Here are some rows, each followed by its group. Groups can overlap.
tensor([0.032, -0.490, -0.093, 0.583, -0.115, -0.219, 1.062, 1.602, 1.548, 1.129, 0.675, 1.208, 0.282, 0.328,
        0.343, -0.080, 0.064, 0.329, -0.720, -0.440, -0.915, -1.033, -0.729, -0.587]) q
tensor([0.635, 0.278, 1.164, 1.178, 1.478, 1.532, 0.894, 1.016, -0.244, 0.559, 0.120, -0.368, -0.794, -0.268,
        -1.105, 0.113, -0.833, -0.749, -0.776, -0.906, -1.239, -0.680, -0.897, -1.335]) x
tensor([-0.703, -1.265, -0.528, -0.816, -0.757, -1.099, -1.091, -0.453, -0.271, -0.031, -0.193, -0.047, 0.336, 1.051,
        0.812, 0.703, 0.934, 0.207, 1.858, 1.476, 1.438, 1.247, 0.396, 0.868]) j
tensor([0.993, 1.720, 1.984, 1.380, 1.316, 1.542, 0.732, 0.943, 0.722, -0.680, 0.216, -0.959, -1.281, -1.159,
        -1.043, -1.002, -0.603, -1.080, -1.045, -1.088, -0.731, -0.941, -0.862, -1.073]) m
tensor([-0.520, -0.723, -0.876, -0.810, -1.306, -0.907, -0.335, -0.116, -0.253, -0.179, 0.419, 0.243, 1.150, 0.350,
        1.095, 1.580, 1.119, 1.362, 1.694, 1.106, 1.082, 1.104, 0.639, 0.540]) j
tensor([-0.901, -0.608, 0.040, -0.293, 0.136, 0.696, 1.214, 1.582, 1.539, 1.256, 1.735, 1.008, 1.412, 1.087,
        0.956, 0.543, 0.710, 1.194, 0.217, 0.360, -1.268, -0.727, -0.861, -0.912]) q
tensor([-0.721, -0.542, -0.634, -0.254, -0.010, -0.233, 0.856, 0.936, 1.550, 1.716, 0.978, 1.241, 0.589, 0.820,
        1.437, 0.949, 0.715, 0.361, 0.203, -0.892, 0.270, -0.205, -0.494, -1.030]) s
tensor([-0.931, -0.974, -0.839, -0.541, -1.011, -1.516, -1.037, -1.171, -1.133, -0.915, -0.500, -0.999, 0.451, -0.746,
        -0.289, -0.776, 0.210, 0.667, 1.049, 1.129, 1.530, 1.232, 1.844, 1.167]) d
tensor([-0.436, -0.413, -0.651, -0.374, -0.358, -0.191, 0.223, 0.117, 0.599, 1.247, 1.757, 1.621, 1.404, 1.517,
        1.681, 1.156, 1.051, 0.612, 1.035, -0.073, 0.275, -0.781, -0.895, -0.231]) s
tensor([0.026, 0.302, -0.679, 0.060, -0.363, 0.339, 1.647, 1.365, 1.303, 0.553, 1.093, 0.680, 0.656, 0.577,
        0.547, 0.082, 0.653, -0.908, -0.433, 0.648, -0.853, -0.611, -1.066, -0.959]) q
tensor([1.408, 1.925, 1.368, 1.767, 0.717, 1.429, -0.402, -0.390, -0.302, -0.744, -1.148, -0.496, -0.711, -1.327,
        -1.270, -0.688, -1.325, -0.791, -1.233, -0.893, -0.743, -1.114, -1.088, -1.404]) m
tensor([2.510, 1.739, 1.590, 1.157, 0.890, 0.758, -0.266, -0.026, -0.749, -0.026, -0.779, -0.681, -1.068, -1.323,
        -0.948, -1.478, -1.083, -1.305, -1.491, -1.408, -1.176, -0.867, -0.961, -0.686]) y
tensor([0.002, 0.888, -0.176, 1.010, 1.588, 1.048, 1.407, 1.330, 1.055, 1.157, 0.973, 0.429, -0.220, -0.854,
        -0.430, -0.660, -0.211, -0.062, -1.008, -0.991, -1.071, -0.812, -1.134, -0.833]) q
tensor([-0.114, 0.246, -0.094, 0.760, 0.897, 0.756, 1.395, 1.223, 1.298, 1.288, 1.140, 1.548, -0.058, 0.128,
        0.103, 0.036, 0.344, -0.663, -0.218, -0.468, -0.953, -1.172, -0.632, -0.706]) q
tensor([0.338, 1.916, 1.087, 0.821, 1.271, 1.222, 1.050, 1.100, 0.628, -0.307, 0.490, -0.795, -0.589, -0.030,
        -0.616, -0.215, -0.644, -0.688, -0.439, -1.017, -0.807, -0.797, -0.781, -0.741]) x
tensor([-0.625, -0.689, -0.357, -0.746, -0.784, -0.523, -0.707, -0.628, -0.344, 0.082, 0.056, 0.221, 0.814, 0.691,
        0.773, 1.252, 1.681, 1.219, 1.667, 1.661, 1.194, 0.912, 0.779, 0.713]) j
tensor([1.686, 1.801, 2.151, 1.700, 1.798, 1.193, -0.854, -0.442, -0.100, -1.112, -0.567, -0.786, -0.954, -0.755,
        -1.198, -0.898, -0.759, -1.309, -1.129, -1.366, -1.358, -0.831, -1.241, -0.943]) y
tensor([2.499, 1.772, 1.405, 1.357, 1.846, 1.358, -0.292, 0.417, -0.559, -0.336, -0.836, -1.230, -0.771, -0.569,
        -0.838, -1.091, -1.048, -0.574, -0.879, -1.311, -0.797, -0.931, -1.153, -1.164]) m
tensor([-0.581, -1.308, -0.713, -0.985, -0.987, -1.051, -0.947, -0.361, -0.650, -0.306, -0.246, 0.316, 0.805, 0.665,
        0.546, 1.174, 1.387, 1.219, 1.496, 1.270, 1.132, 1.075, 0.836, -0.387]) j
tensor([-0.847, -0.999, -0.922, -0.645, -0.864, -1.240, -0.352, -0.904, 0.293, 0.177, 0.531, 0.516, 1.246, 1.096,
        1.022, 1.469, 1.279, 1.464, 1.443, 1.218, 1.080, 1.545, 0.392, 0.367]) j
tensor([-0.793, -1.286, -0.811, -0.978, -0.817, -0.831, -1.114, -1.150, -1.231, -1.046, -1.009, -1.215, -1.575, -1.118,
        -0.792, -1.093, -0.833, -1.090, -0.459, 0.705, -0.006, 0.901, 1.152, 1.196]) w
tensor([-0.728, -0.469, -0.084, -1.029, 0.406, -0.214, 1.086, 0.842, 1.499, 1.753, 1.480, 1.503, 0.712, 0.997,
        0.469, 0.607, 0.432, -0.434, -0.735, -0.712, -0.772, -0.593, -0.930, -0.229]) q
tensor([-0.066, -0.074, -0.380, -0.444, -0.042, -0.382, 1.074, 1.260, 0.961, 1.645, 1.502, 1.156, 1.276, 0.470,
        1.029, 0.135, 0.850, 0.838, 0.687, -0.069, -0.402, -0.736, -1.291, -0.729]) s
tensor([1.923, 1.537, 1.372, 1.504, 1.161, 0.308, -0.932, -1.032, -1.235, -1.211, -0.715, -0.568, -1.229, -0.930,
        -1.218, -1.108, -1.149, -1.289, -1.287, -1.324, -1.253, -0.963, -0.553, -0.864]) y
tensor([-0.771, -1.191, -1.193, -1.534, -0.279, -1.533, -1.206, -0.915, -0.693, -0.909, -0.425, -1.147, 0.122, -0.492,
        -0.362, 0.493, -0.343, -0.557, 1.003, 0.378, 1.498, 1.212, 1.418, 1.136]) d
tensor([-0.125, -0.631, -0.976, -1.094, -0.931, -0.715, -1.341, -1.396, -0.675, -0.637, -0.561, 0.219, 0.234, 0.426,
        0.484, 1.000, 0.360, 0.835, 0.934, 0.896, 1.592, 1.350, 0.916, 1.256]) d
tensor([1.515, 1.838, 1.617, 1.491, 1.318, 1.469, -0.278, -0.431, 0.042, -0.990, -1.361, -0.995, -0.904, -1.101,
        -1.066, -1.061, -1.571, -1.299, -0.888, -0.914, -0.765, -0.872, -0.697, -1.005]) y
tensor([-0.361, -0.603, -0.532, -0.652, -0.321, -0.521, 0.555, 0.828, 1.392, 1.476, 1.162, 1.169, 1.470, 1.446,
        1.667, 1.000, 1.776, 1.301, 0.219, 0.909, -0.100, -0.336, -0.347, -0.897]) s
tensor([-0.599, 0.166, -0.504, 1.195, -0.192, 0.572, 1.122, 1.380, 1.406, 1.442, 0.969, 0.300, 0.683, 0.788,
        -0.105, 0.399, -0.103, -0.071, -0.240, -0.555, -1.004, -1.175, -0.771, -0.508]) q
tensor([0.220, 1.230, 0.970, 1.617, 1.658, 1.621, 1.334, 0.695, 1.011, -0.300, 0.249, 0.548, -0.813, -0.442,
        -0.195, 0.316, -0.607, -1.158, -1.147, -0.740, -0.998, -1.325, -0.628, -1.020]) x
tensor([2.084, 1.598, 1.856, 1.503, 1.549, 1.241, 0.088, 0.704, -0.391, -0.761, -0.985, -0.872, -0.244, -0.543,
        -0.649, -1.236, -1.293, -0.721, -0.856, -1.131, -1.376, -0.647, -0.870, -0.806]) m
tensor([-0.637, -1.096, -0.960, -0.891, -1.281, -0.864, -0.886, -1.507, -1.024, -1.428, -1.182, -1.349, -0.083, -0.654,
        -0.715, -0.964, -0.396, -1.101, -0.943, -0.534, 0.817, 0.773, 0.674, 1.406]) w
tensor([-0.633, -0.699, -0.749, -0.958, -0.887, -1.181, -1.032, -1.339, -0.606, -0.937, -1.073, -0.503, -0.303, -0.458,
        -0.837, -0.089, 0.345, 0.776, 0.991, 0.378, 1.499, 1.819, 1.541, 1.566]) d
tensor([0.230, 0.825, 0.783, 1.130, 0.989, 1.316, 1.137, 1.568, 0.597, 0.505, 0.549, 0.416, 0.057, -0.450,
        0.165, 0.187, -0.819, 0.026, -0.908, -1.406, -0.580, -0.806, -0.890, -0.834]) x
tensor([-0.094, -0.354, 0.865, 0.342, 0.474, 1.036, 1.021, 1.117, 0.729, 0.889, 0.656, -0.596, -0.244, 0.936,
        0.123, -0.054, -0.954, 0.002, -0.778, -0.874, -0.890, -1.069, -1.020, -1.181]) x
tensor([-0.177, -1.168, -0.667, -1.014, -0.791, -0.943, -1.209, -1.155, -0.860, -0.650, 0.933, -0.674, 1.347, 0.709,
        0.633, 0.532, 1.083, 1.072, 1.396, 1.513, 1.374, 1.156, 0.802, 1.197]) j
tensor([1.905, 1.460, 1.419, 1.223, 0.389, 1.413, -0.302, -0.736, -0.515, -0.510, -1.115, -0.672, -1.048, -1.284,
        -1.146, -1.088, -1.325, -1.112, -0.909, -1.400, -0.930, -1.235, -1.000, -0.975]) y
tensor([0.237, -0.347, -0.352, 0.027, -0.221, 1.074, 0.957, 1.377, 1.552, 1.310, 1.025, 1.543, 0.841, -0.092,
        -0.058, 1.213, 0.541, 0.801, -0.484, -0.504, -0.124, -1.129, -0.509, -1.076]) q
tensor([-0.719, -0.957, -0.871, -1.017, -1.001, -1.052, -0.943, -1.005, -0.310, -0.589, 0.289, 0.948, 1.310, 1.165,
        1.071, 1.455, 1.596, 1.259, 1.566, 1.673, 1.369, 1.340, 1.061, 0.487]) j
tensor([2.117, 1.439, 2.118, 1.345, 0.803, 0.835, -0.229, -0.779, -1.121, -0.521, -0.758, -1.374, -1.261, -0.659,
        -1.013, -1.143, -0.730, -0.671, -0.935, -0.768, -0.874, -1.082, -0.751, -0.562]) y
tensor([2.322, 1.371, 1.226, 1.520, 0.657, 0.879, -0.040, -0.470, -1.122, -1.124, -0.783, -1.342, -1.140, -1.236,
        -1.078, -0.921, -0.724, -1.581, -1.375, -0.936, -1.058, -0.928, -1.233, -0.616]) y
tensor([-0.676, -0.786, -1.001, -0.867, -0.956, -1.398, -0.893, -1.243, -1.190, -0.756, -1.154, -1.505, 0.150, -0.479,
        -0.008, -0.786, -0.404, -0.698, -0.346, 1.110, 1.188, 0.964, 1.037, 1.878]) w
tensor([-0.112, -0.135, -0.742, -0.003, 0.416, -0.349, 0.919, 1.870, 1.488, 1.259, 1.119, 1.336, 0.243, 0.446,
        0.926, 0.406, 0.668, 1.638, -0.253, -0.731, -0.617, -0.939, -0.710, -0.508]) q
tensor([2.092, 1.356, 1.946, 1.384, 1.199, 0.501, -0.947, -0.171, -0.659, -0.528, -1.257, -1.080, -0.968, -1.134,
        -1.070, -1.271, -1.025, -0.875, -1.001, -1.040, -0.687, -0.856, -0.477, -0.653]) y
tensor([-0.625, -0.624, -0.693, -0.824, -0.852, -1.035, -1.357, -1.208, -1.227, -0.989, -1.035, -0.123, -0.151, -0.147,
        -0.546, 0.504, -0.167, -0.192, 0.388, 1.295, 1.300, 1.234, 1.560, 1.429]) d
tensor([-0.472, -0.979, -1.187, -0.759, -0.757, -0.665, -0.374, -0.737, 0.406, 0.157, 0.191, -0.606, -0.092, 1.336,
        1.210, 1.442, 1.567, 1.622, 1.812, 1.383, 0.524, 1.387, 1.039, 0.287]) j
tensor([-0.622, -0.386, -0.471, -1.103, -0.816, -1.050, -0.522, -1.117, -0.378, -0.691, -0.324, -0.349, -0.216, 0.297,
        0.864, 0.715, 0.216, 0.163, 1.454, 1.175, 1.161, 1.871, 1.145, 1.492]) d
tensor([-0.702, -0.506, -0.796, -0.716, -0.706, -1.181, -1.027, -0.101, -0.382, 0.020, 0.012, 0.149, 0.443, 0.996,
        1.470, 1.055, 0.550, 1.388, 1.442, 1.065, 1.230, 0.692, 1.051, 0.408]) j
tensor([-0.569, -0.844, -0.762, -0.891, -1.202, -0.526, -1.007, -0.948, -1.004, -1.326, -0.458, -0.089, -1.018, -0.580,
        -0.576, 0.197, -0.035, -0.232, 0.673, 1.367, 1.248, 1.374, 1.443, 1.464]) d
tensor([-0.689, -0.369, -0.799, -1.245, -0.966, -1.136, -1.094, -0.899, -1.158, -1.236, -1.048, -1.151, -0.674, -0.996,
        -0.515, -1.142, -1.366, -1.009, -0.006, 0.182, 0.899, 1.280, 1.130, 1.057]) w
tensor([1.970, 1.641, 1.590, 1.127, 1.585, 1.661, -0.823, -0.691, -0.452, -0.885, -0.651, -1.034, -1.102, -0.834,
        -0.854, -1.218, -0.885, -1.194, -0.974, -1.307, -0.958, -1.244, -0.986, -0.882]) y
tensor([-0.925, -0.469, -0.478, -0.680, -0.700, 0.025, 1.223, 0.740, 0.971, 1.657, 1.360, 1.660, 1.562, 1.634,
        1.412, 0.764, 1.348, 1.155, 0.497, -0.493, -0.482, -0.193, -1.196, -0.295]) s
tensor([-0.571, -1.058, -0.739, -0.945, -1.369, -0.751, -0.846, -1.152, -0.792, -0.735, -0.979, -1.023, -0.986, -0.894,
        -0.663, 0.057, -0.276, -0.356, 0.991, 0.528, 0.544, 0.639, 1.386, 1.348]) w
tensor([-0.768, -0.875, -1.281, -1.078, -1.040, -0.917, -0.951, -0.813, -0.744, -0.045, 0.611, 0.263, 0.495, 0.368,
        0.559, 1.188, 1.027, 1.212, 1.723, 1.419, 1.012, 0.836, 0.753, -0.230]) j
tensor([-0.139, -0.960, 0.127, -0.294, 0.446, 1.248, 1.087, 1.142, 1.566, 0.983, 1.686, 1.445, 0.894, 0.301,
        1.107, -0.042, 0.318, 0.793, -0.468, -0.424, 0.158, -0.404, -0.466, -1.038]) q
tensor([2.405, 1.949, 1.446, 1.387, 1.410, 0.392, -0.960, -0.901, -1.082, -0.915, -1.092, -0.978, -1.137, -0.951,
        -1.255, -0.974, -1.061, -1.251, -0.720, -0.984, -0.798, -1.098, -0.912, -0.773]) y
tensor([0.979, 1.097, 1.286, 0.833, 1.457, 1.482, 0.489, 0.847, -0.006, 0.044, -0.191, -0.223, -0.958, -0.621,
        -0.744, -1.174, -1.065, -1.349, -1.362, -0.672, -0.866, -0.777, -0.868, -1.315]) m
tensor([-0.866, -0.476, -0.826, -0.682, -0.990, -0.260, -0.692, 0.136, 0.338, 0.560, 0.201, 1.155, 1.603, 0.860,
        1.133, 1.981, 1.190, 1.580, 1.083, 1.809, 0.768, 1.462, 0.565, 0.983]) j
tensor([-0.694, -0.342, -0.720, -0.982, -1.198, -0.723, -1.156, -1.017, -1.226, -0.899, -1.375, -0.546, -0.414, -0.504,
        -0.541, -0.611, -0.293, -0.738, -0.404, 0.133, 0.890, 0.319, 1.315, 0.781]) w
tensor([-0.830, -1.183, -0.374, -1.029, -0.548, -0.793, -0.817, -1.103, -1.299, -0.903, -0.702, -0.838, -0.464, -0.175,
        -0.705, -0.149, -0.260, -0.078, 0.781, 0.771, 1.388, 1.416, 1.606, 1.582]) d
tensor([-0.837, -1.007, -1.054, -0.938, -0.554, -0.989, -0.881, -1.208, -1.238, -0.834, -0.718, -0.355, 0.560, 0.112,
        0.366, 0.024, -0.075, 0.525, 0.915, 1.785, 1.284, 1.495, 1.220, 1.583]) d
tensor([-0.536, -0.557, -0.911, -0.690, -0.518, -1.021, -0.303, -0.258, 0.349, -0.363, -0.244, 0.332, 0.968, 1.045,
        0.989, 1.050, 0.328, 1.725, 1.571, 1.353, 0.920, 1.128, 0.663, 0.839]) j
tensor([-0.910, -0.428, -0.594, -0.442, 0.206, -0.639, 0.389, 0.613, 1.120, 1.092, 1.270, 1.953, 1.539, 1.583,
        1.216, 1.559, 1.215, 1.070, 0.787, 0.863, -0.079, 0.009, -0.182, -0.435]) s
tensor([-0.642, -0.826, -1.210, -0.733, -0.978, -0.972, -0.774, -1.193, -1.525, -0.784, -1.240, -1.191, -0.884, -1.028,
        -0.453, -0.768, -0.705, -0.987, -0.829, 0.992, 1.148, 0.726, 0.588, 0.916]) w
tensor([-0.156, -0.149, -0.929, -0.045, 0.351, -0.064, 1.474, 1.075, 1.262, 1.498, 0.401, 0.608, 0.559, 0.401,
        0.627, 0.905, 0.782, 0.354, -0.984, -0.401, -1.044, -0.742, -0.892, -0.834]) q
tensor([2.214, 1.392, 1.564, 1.018, 0.707, 0.864, 0.253, -0.924, -0.321, -1.477, -0.918, -0.682, -1.297, -1.104,
        -1.044, -1.164, -0.726, -1.086, -1.193, -0.808, -0.948, -0.874, -0.992, -0.720]) y
Which 4 groups are nearest to each row below, nearest first, going by the distance to the group's nearest row?
tensor([-0.330, -1.000, -0.997, 0.022, 0.010, 0.203, 1.192, 1.339, 1.513, 1.512, 1.210, 1.651, 1.295, 1.609,
        0.545, 0.912, 1.258, 0.933, 0.074, 0.463, -0.046, -0.401, -0.609, -1.014]) ~ s q x j
tensor([-0.699, -0.145, -0.817, -0.236, -0.767, -1.082, 0.215, 0.413, 0.549, 1.143, 1.341, 1.867, 1.774, 1.306,
        1.510, 1.454, 1.683, 1.272, 1.308, 0.395, -0.075, -0.203, -0.819, -0.230]) ~ s j q d
tensor([0.247, 1.559, 1.780, 1.899, 1.058, 1.194, 0.597, 0.716, -0.799, -0.413, -0.017, -0.134, -0.565, -0.125,
        -0.610, -0.613, -0.801, -0.430, -1.009, -0.982, -1.005, -0.970, -1.116, -0.977]) ~ m x y q
Which 3 groups are nearest to each row below, nearest first, going by the distance to the centre of the group?
tensor([0.446, 1.331, 1.670, 1.799, 1.651, 1.410, 0.059, 0.668, 0.101, -0.645, 0.006, -0.864, -0.813, -0.760,
        -0.875, -1.019, -0.848, -1.243, -1.377, -1.044, -0.588, -0.596, -1.205, -0.649]) ~ m y x
Which 3 groups are nearest to each row below, nearest first, going by the distance to the group's nearest row?
tensor([0.469, 1.549, 0.954, 1.672, 1.734, 1.043, 1.452, 1.053, -0.797, 0.632, 0.597, 0.881, -0.425, -0.242,
        -0.752, -0.286, -0.537, -0.504, -1.313, -1.278, -0.995, -0.778, -0.783, -0.601]) ~ x q m
Which 4 groups are nearest to each row below, nearest first, going by the distance to the centre of the group?
tensor([-0.777, -0.966, -0.643, -0.542, -1.130, -1.046, -1.514, -0.232, -0.265, 0.506, 0.307, 0.889, 1.427, 1.198,
        1.053, 1.419, 1.826, 1.756, 1.731, 0.979, 1.238, 1.250, 0.546, 0.455]) ~ j d s w
tensor([-0.587, -0.554, -0.804, -0.928, -0.781, -0.989, -1.350, -0.245, -0.044, -0.408, 0.593, 0.958, 1.561, 1.150,
        0.944, 1.444, 1.212, 1.347, 1.455, 0.792, 0.943, 0.988, -0.395, 0.445]) ~ j s d q
Which 4 groups are nearest to each row below, nearest first, going by the average distance to the group's rows?
tensor([-0.557, -0.734, -0.865, -0.569, -1.169, -0.744, -1.127, -1.378, -0.935, -0.685, -0.818, -0.623, -1.213, -0.882,
        -0.626, -0.596, -0.627, -0.693, 0.355, 0.259, 1.262, 1.726, 1.521, 1.705]) ~ w d j y
tensor([-0.545, -0.561, -0.503, -0.854, -1.069, -0.922, -1.580, -0.807, -1.186, -1.159, -1.294, -0.982, -1.462, -1.155,
        -1.206, -1.044, -0.576, -0.875, -0.405, -1.274, 0.288, 0.596, 1.313, 1.138]) ~ w d y j
Which 3 groups are nearest to each row below, nearest first, going by the average distance to the group's rows?
tensor([-0.399, -0.376, -0.915, -1.060, -0.231, 0.367, 0.971, 1.367, 1.576, 1.272, 1.815, 1.096, 0.796, 1.334,
        1.128, 0.785, 1.177, 0.613, -0.187, 0.268, -0.673, -0.499, -0.447, -0.636]) ~ s q j
